Here are some points, each followed by its number:
[  7  23 -46  12  11 -38 -50  28  14  -5 -25  -2  17  15  17 -29] 0
[ -1  19 -28  27   3   9   6  15  -4  -1 -12   2  13  18   5 -24] 1
[  94   49   -5   39   54   68   13   54   22   21 -104   26  100   68
   26   24] 2
[ -1  40  21  45  21  -5 -22  53  -3  30  42  27 -12  51  52 -18] 3
[-45 -26  35 -52  32  27  -6   3 -21 -36  18   7  -8 -33 -46   6] 4
[-30 -37  21 -19 -52 -23  29 -23  -2 -30  36  56  15  21 -35   5] 5
[-28 -63  35 -39 -39  25  63 -58 -25 -33   1 -41 -33   4 -23   9] 6
[-40 -23 -17 -49 -35 -54 -18  -7 -19 -20 -13 -20  -6 -36 -23 -50] 7
[-21 -24  -3 -23  -8  41  49 -15 -36 -28 -23 -34  -8 -31   1 -23] 8
New points follow, each followed by the numbers of its two nearest points above by angle, smallest number first.
[ -8  10  11 -18 -13   1  14   2 -16  23   3 -16 -15 -19  22  -9] 7 8
[ 33  -1  18  31  -6   0   5  11  15  24  31  -1 -27   3  55  10] 2 3
[-27 -15 -30 -24 -39 -23  17 -53  -8 -16  -8 -27 -12  24 -44  11] 6 7
[ 15  56  93 -36  38  43   4 -27 127  74  10  12   3 -11 -21  70] 2 4
[-17 -11   0 -10 -26 -21   5  -8 -25  -8 -18 -11   4 -10  14 -26] 7 8
[ -17  -21   44  -45   70  -43 -111  -13  -15  -29   42    9  -25  -38
  -20    2] 4 7
[ 42   1  18  34  -4   4   8  -7  18  15  44 -16 -46 -10  13  -3] 3 6
[-13   6 -43 -27  -1  45  44 -26  -8  -7 -33 -25   6 -33 -29  14] 6 8
[-32 -48  19  -6 -43 -13  30 -53 -38 -29  39 -47 -66  39  -3 -34] 6 8
[ 86   4  15  37  46  69  24  26  27  13 -60  22  61 -11  33  72] 1 2
[  1 -35 -49  -7 -28 -33  -7 -29 -13   1 -52 -38  13 -48 -21 -10] 7 8
[ 19  29 -23  52   8  -8 -15  55  16  30  31   0 -23  28  11  35] 1 3
[-15 -20   7   3 -27 -10  17   2 -15  -1  32 -26 -46 -41 -27  25] 4 6
[ -4   3 -19 -32  73 -19 -90 -14 -12 -38 -16  -1  10 -13   0 -46] 0 7
[ 16  34  10   2   2  -5  -8  -1   1  12  42  -4 -35   6  61  -6] 0 3
[ -5  36  31  19  11  -4 -14  51  -8  14  50  84  24  20  39 -31] 1 3
[ 26  53   8  71  30  -2 -31  73  32  41  34  27  -7  53  27  86] 2 3
[-12   3  -2 -36 -17 -22  -5   4 -19  -2 -11  -6   3  -6  14  -9] 7 8
